128 stands for zero in the data rows.
Here are some points:
c(129, 100, 95, 133, 132, 138, 115, 96, 119, 146, 107, 175, 141, 119, 137, 140)
c(141, 184, 135, 127, 195, 99, 56, 104, 108, 115, 218, 67, 152, 168, 78, 92)
c(140, 171, 126, 133, 185, 107, 60, 92, 97, 123, 210, 82, 160, 161, 88, 101)
c(144, 95, 139, 133, 120, 144, 132, 120, 122, 136, 91, 158, 127, 121, 146, 140)
c(133, 148, 137, 123, 161, 142, 137, 133, 133, 120, 156, 119, 115, 120, 115, 115)
c(177, 161, 153, 131, 196, 119, 57, 89, 93, 131, 198, 82, 152, 174, 93, 103)
c(70, 110, 128, 118, 97, 162, 196, 202, 160, 109, 89, 143, 86, 77, 146, 132)
c(137, 110, 161, 126, 145, 145, 131, 129, 102, 145, 118, 155, 141, 145, 154, 127)
c(179, 43, 109, 139, 96, 150, 61, 15, 73, 178, 51, 199, 166, 142, 159, 180)
c(137, 126, 106, 134, 108, 108, 111, 127, 136, 123, 130, 109, 117, 145, 106, 140)
c(84, 174, 133, 139, 121, 121, 139, 184, 161, 111, 169, 87, 94, 116, 94, 109)
c(164, 53, 117, 136, 119, 147, 59, 33, 70, 181, 81, 195, 160, 151, 146, 178)
c(110, 174, 161, 127, 162, 122, 131, 171, 125, 121, 184, 94, 126, 156, 99, 97)
c(149, 140, 135, 129, 151, 108, 89, 90, 98, 126, 156, 100, 150, 150, 102, 94)
c(31, 121, 128, 141, 94, 139, 173, 182, 149, 120, 98, 128, 98, 109, 141, 141)
c(93, 138, 138, 124, 77, 120, 176, 184, 162, 106, 105, 107, 98, 108, 133, 108)
c(163, 160, 119, 137, 148, 101, 57, 67, 109, 134, 176, 103, 151, 174, 101, 117)
c(98, 80, 122, 117, 74, 144, 164, 148, 134, 134, 76, 155, 122, 94, 150, 146)
c(75, 182, 136, 120, 119, 124, 207, 232, 188, 95, 159, 85, 76, 102, 98, 102)
c(163, 90, 124, 127, 158, 136, 85, 79, 100, 135, 117, 159, 159, 144, 139, 160)
c(144, 80, 125, 134, 147, 144, 84, 66, 73, 166, 110, 188, 169, 157, 146, 155)
c(104, 81, 121, 125, 66, 148, 203, 174, 157, 123, 51, 157, 107, 88, 168, 159)
c(165, 65, 114, 132, 92, 122, 118, 67, 117, 149, 55, 204, 160, 132, 173, 167)
c(167, 84, 115, 138, 135, 127, 56, 57, 76, 169, 118, 169, 166, 170, 126, 161)
c(98, 125, 120, 126, 105, 143, 202, 212, 176, 104, 111, 119, 86, 87, 133, 136)
c(137, 111, 138, 125, 118, 148, 152, 136, 123, 134, 98, 151, 132, 118, 153, 131)
c(91, 143, 130, 125, 113, 122, 159, 158, 143, 114, 141, 105, 109, 118, 110, 117)
c(110, 143, 139, 133, 103, 128, 161, 158, 142, 120, 137, 108, 99, 115, 109, 102)
c(93, 130, 122, 106, 104, 132, 183, 183, 158, 114, 126, 122, 99, 97, 132, 121)
c(142, 140, 103, 129, 148, 111, 81, 89, 109, 139, 166, 125, 147, 147, 103, 121)
c(132, 141, 150, 128, 109, 132, 188, 149, 157, 110, 102, 105, 115, 108, 141, 115)
c(147, 140, 114, 121, 165, 115, 60, 92, 109, 132, 171, 114, 150, 158, 107, 126)
c(150, 80, 122, 123, 79, 132, 158, 88, 108, 130, 65, 160, 135, 118, 153, 149)
c(102, 168, 135, 121, 168, 131, 132, 187, 136, 107, 200, 67, 110, 125, 87, 98)
24 more points follow, each with its number after it:
c(156, 87, 115, 145, 129, 130, 40, 55, 83, 171, 116, 175, 169, 160, 138, 173) 0
c(99, 163, 146, 134, 116, 139, 185, 199, 178, 95, 140, 96, 81, 103, 120, 115) 1
c(99, 85, 130, 131, 98, 169, 186, 169, 138, 127, 75, 166, 107, 80, 152, 144) 2
c(74, 185, 160, 123, 145, 141, 211, 246, 175, 93, 182, 73, 77, 97, 94, 78) 3
c(142, 150, 128, 120, 142, 111, 105, 106, 123, 130, 147, 117, 138, 142, 115, 114) 4
c(118, 143, 138, 122, 148, 116, 112, 134, 119, 125, 158, 126, 136, 128, 108, 103) 5
c(169, 155, 118, 127, 167, 92, 81, 115, 127, 119, 179, 93, 134, 161, 86, 112) 6
c(166, 100, 123, 118, 139, 122, 67, 83, 102, 153, 117, 153, 162, 161, 138, 160) 7
c(100, 75, 115, 121, 63, 164, 231, 191, 173, 128, 36, 176, 72, 63, 164, 147) 8
c(151, 70, 119, 135, 121, 148, 67, 41, 78, 179, 88, 194, 162, 144, 149, 162) 9
c(119, 56, 86, 123, 38, 127, 188, 126, 156, 138, 15, 193, 97, 90, 171, 180) 10
c(58, 190, 117, 123, 105, 121, 216, 215, 191, 80, 153, 75, 79, 71, 115, 83) 11
c(97, 113, 130, 125, 72, 143, 192, 183, 161, 127, 84, 144, 94, 101, 147, 144) 12
c(122, 196, 147, 138, 163, 112, 103, 139, 124, 124, 207, 77, 131, 154, 93, 98) 13
c(93, 124, 133, 116, 94, 145, 207, 178, 158, 112, 89, 147, 111, 74, 161, 111) 14
c(189, 69, 92, 120, 123, 130, 61, 20, 90, 161, 74, 197, 164, 142, 147, 170) 15
c(124, 190, 133, 125, 185, 114, 73, 124, 119, 125, 212, 75, 143, 159, 88, 90) 16
c(105, 121, 112, 124, 74, 140, 178, 149, 154, 115, 84, 129, 103, 102, 147, 124) 17
c(156, 143, 132, 131, 160, 116, 54, 96, 100, 142, 178, 100, 156, 172, 103, 128) 18
c(119, 193, 146, 125, 177, 112, 89, 147, 123, 114, 209, 63, 137, 160, 92, 99) 19
c(121, 149, 129, 129, 145, 132, 116, 148, 134, 127, 159, 110, 124, 132, 120, 134) 20
c(140, 83, 100, 128, 61, 136, 143, 115, 148, 148, 45, 187, 121, 106, 175, 177) 21
c(157, 173, 140, 134, 186, 91, 39, 81, 87, 138, 207, 85, 168, 197, 94, 104) 22
c(126, 130, 131, 140, 111, 124, 148, 155, 153, 116, 121, 112, 111, 120, 139, 141) 23
Which of these numbered points is nearest to each point below, ignoring the 2 directions in which the first points spread most? Its number follows each.
c(121, 119, 93, 125, 94, 117, 129, 119, 141, 134, 112, 148, 114, 116, 130, 148) > 10
c(147, 192, 142, 139, 218, 112, 24, 76, 76, 139, 251, 76, 159, 187, 58, 81) > 9
c(173, 80, 108, 128, 132, 134, 55, 38, 69, 172, 97, 187, 175, 158, 148, 158) > 16
c(211, 65, 100, 121, 153, 98, 28, 9, 65, 175, 109, 187, 187, 184, 135, 168) > 6
c(142, 136, 120, 139, 172, 142, 47, 69, 84, 153, 175, 137, 157, 159, 116, 135) > 9
c(92, 177, 138, 138, 135, 124, 150, 174, 156, 107, 170, 90, 103, 115, 108, 106) > 13
c(173, 155, 156, 128, 187, 93, 54, 82, 88, 141, 187, 108, 173, 193, 106, 107) > 22
c(161, 91, 107, 125, 108, 121, 105, 72, 114, 151, 77, 171, 151, 134, 155, 161) > 4
c(94, 75, 82, 130, 79, 143, 138, 132, 139, 142, 73, 172, 125, 85, 154, 180) > 0
c(56, 199, 152, 130, 150, 122, 194, 244, 177, 85, 200, 61, 93, 102, 93, 76) > 5
c(102, 205, 134, 123, 167, 123, 157, 196, 171, 97, 201, 67, 92, 109, 83, 78) > 8
c(105, 149, 135, 144, 120, 127, 141, 167, 149, 120, 151, 93, 118, 129, 120, 125) > 18
c(181, 70, 98, 121, 140, 114, 42, 32, 81, 167, 98, 195, 188, 161, 150, 186) > 7
c(119, 77, 123, 120, 95, 143, 197, 159, 151, 124, 59, 167, 100, 93, 156, 151) > 8
c(86, 80, 126, 131, 42, 158, 241, 179, 169, 113, 19, 168, 82, 36, 177, 145) > 11
c(86, 160, 127, 119, 131, 134, 201, 193, 178, 96, 150, 110, 79, 79, 111, 100) > 8
c(80, 182, 151, 133, 188, 144, 137, 190, 136, 101, 204, 78, 107, 104, 82, 83) > 2
c(96, 168, 128, 122, 131, 108, 169, 200, 165, 91, 175, 76, 91, 114, 87, 102) > 6
c(154, 126, 119, 132, 167, 127, 67, 94, 101, 149, 152, 150, 149, 158, 114, 149) > 20
c(99, 90, 113, 134, 73, 157, 198, 163, 161, 125, 60, 156, 89, 75, 151, 141) > 8
c(124, 54, 111, 120, 86, 160, 164, 138, 131, 144, 48, 193, 108, 93, 159, 162) > 8
c(107, 124, 140, 141, 93, 147, 199, 184, 167, 111, 89, 132, 82, 95, 145, 136) > 1
c(71, 201, 123, 121, 144, 118, 144, 180, 148, 101, 210, 58, 89, 112, 64, 76) > 9
c(73, 174, 172, 123, 124, 137, 236, 255, 182, 87, 148, 75, 73, 101, 115, 75) > 3
c(123, 198, 153, 139, 203, 119, 62, 136, 104, 118, 246, 49, 147, 170, 92, 85) > 19
c(79, 195, 153, 120, 155, 117, 167, 221, 165, 93, 202, 47, 101, 117, 96, 88) > 19
c(94, 77, 94, 108, 63, 152, 203, 158, 166, 128, 42, 172, 102, 69, 165, 160) > 15
c(182, 40, 86, 122, 112, 132, 75, 44, 81, 168, 56, 200, 162, 145, 150, 187) > 6
c(175, 98, 102, 136, 147, 122, 21, 36, 79, 170, 128, 162, 177, 174, 125, 165) > 0
c(154, 90, 150, 130, 124, 151, 136, 123, 108, 144, 84, 160, 131, 124, 152, 137) > 3
c(153, 98, 130, 139, 126, 129, 90, 77, 88, 148, 114, 151, 139, 154, 122, 144) > 12
c(116, 158, 134, 137, 149, 115, 111, 127, 119, 120, 170, 95, 136, 147, 106, 112) > 13
c(144, 151, 119, 133, 116, 107, 99, 113, 135, 137, 139, 116, 135, 148, 132, 144) > 21
c(161, 57, 80, 115, 81, 135, 121, 56, 126, 155, 35, 197, 137, 112, 171, 171) > 15
c(117, 190, 139, 133, 157, 110, 154, 208, 180, 87, 181, 63, 106, 125, 109, 117) > 23
c(165, 70, 121, 138, 154, 126, 42, 23, 45, 168, 118, 186, 199, 167, 140, 161) > 5
c(121, 178, 140, 140, 214, 131, 84, 142, 115, 119, 220, 80, 132, 150, 88, 108) > 2
c(99, 191, 151, 137, 181, 113, 112, 160, 123, 117, 204, 93, 130, 148, 90, 91) > 5
c(66, 192, 136, 125, 147, 112, 161, 208, 159, 97, 198, 61, 75, 109, 77, 83) > 9
c(138, 172, 108, 133, 159, 100, 74, 95, 118, 126, 188, 95, 141, 145, 88, 111) > 11
c(100, 112, 120, 131, 52, 126, 191, 139, 157, 117, 70, 136, 97, 104, 146, 134) > 17
c(111, 113, 113, 126, 96, 144, 138, 133, 142, 134, 95, 150, 123, 101, 149, 144) > 16
c(180, 68, 118, 136, 126, 133, 42, 30, 68, 186, 95, 181, 180, 168, 152, 163) > 18
c(70, 161, 116, 122, 107, 125, 195, 211, 186, 94, 143, 83, 80, 79, 111, 110) > 15
c(189, 136, 152, 126, 179, 100, 45, 59, 73, 149, 168, 134, 189, 197, 124, 120) > 22
c(132, 199, 144, 136, 172, 101, 95, 138, 130, 108, 212, 67, 139, 159, 99, 96) > 13
c(102, 191, 156, 120, 168, 117, 144, 187, 147, 109, 195, 63, 119, 136, 95, 86) > 19
c(101, 66, 109, 130, 35, 152, 206, 147, 151, 126, 16, 174, 102, 71, 184, 164) > 17
c(162, 124, 140, 138, 145, 141, 109, 108, 123, 130, 118, 129, 136, 141, 126, 141) > 1
c(128, 176, 129, 140, 160, 100, 43, 89, 106, 136, 219, 81, 152, 177, 88, 110) > 0
c(138, 59, 123, 120, 91, 159, 163, 100, 122, 144, 37, 204, 137, 92, 183, 153) > 14
c(183, 106, 154, 137, 170, 132, 56, 44, 57, 154, 133, 147, 179, 181, 132, 122) > 3
c(131, 88, 108, 127, 115, 137, 137, 105, 117, 140, 87, 178, 126, 104, 140, 148) > 8
c(117, 168, 145, 121, 132, 105, 140, 159, 144, 115, 168, 83, 122, 141, 116, 100) > 22
c(93, 181, 151, 132, 119, 125, 199, 215, 185, 93, 156, 74, 75, 98, 108, 93) > 1
c(149, 71, 95, 119, 105, 113, 100, 99, 113, 144, 78, 166, 145, 140, 148, 167) > 6
c(132, 115, 111, 124, 105, 114, 112, 87, 107, 134, 99, 124, 135, 137, 120, 129) > 17
c(181, 71, 111, 130, 121, 130, 62, 52, 92, 166, 82, 179, 179, 161, 159, 180) > 7
c(136, 131, 141, 140, 159, 139, 84, 110, 95, 139, 154, 111, 152, 151, 117, 129) > 19
c(101, 147, 130, 130, 143, 128, 138, 159, 140, 112, 145, 110, 115, 113, 114, 116) > 16
c(119, 144, 108, 121, 144, 125, 87, 115, 124, 136, 155, 111, 144, 134, 115, 130) > 16
c(155, 69, 111, 141, 100, 143, 100, 54, 98, 163, 72, 194, 146, 143, 159, 170) > 12
c(154, 133, 136, 131, 146, 133, 113, 116, 125, 131, 133, 123, 127, 140, 123, 128) > 1
c(94, 128, 132, 117, 116, 154, 190, 163, 151, 114, 106, 143, 107, 75, 143, 112) > 14
c(159, 107, 124, 124, 113, 116, 91, 80, 101, 148, 108, 137, 156, 162, 139, 144) > 22
c(184, 93, 143, 130, 133, 111, 75, 59, 90, 165, 96, 190, 176, 167, 168, 161) > 22
c(84, 111, 110, 116, 62, 135, 209, 185, 169, 108, 65, 142, 93, 69, 152, 144) > 15
c(105, 99, 130, 121, 102, 151, 182, 145, 136, 125, 81, 169, 112, 79, 161, 123) > 14
c(106, 132, 127, 148, 106, 127, 160, 162, 149, 104, 121, 98, 103, 114, 122, 135) > 23
c(94, 213, 142, 136, 92, 107, 200, 214, 207, 77, 144, 45, 71, 104, 121, 94) > 21
c(189, 64, 107, 131, 151, 144, 31, 26, 72, 171, 92, 203, 182, 159, 149, 186) > 20
c(124, 85, 114, 125, 80, 147, 157, 112, 129, 142, 67, 163, 115, 110, 150, 147) > 17
c(107, 180, 113, 135, 144, 115, 115, 158, 151, 100, 181, 72, 121, 124, 92, 111) > 15
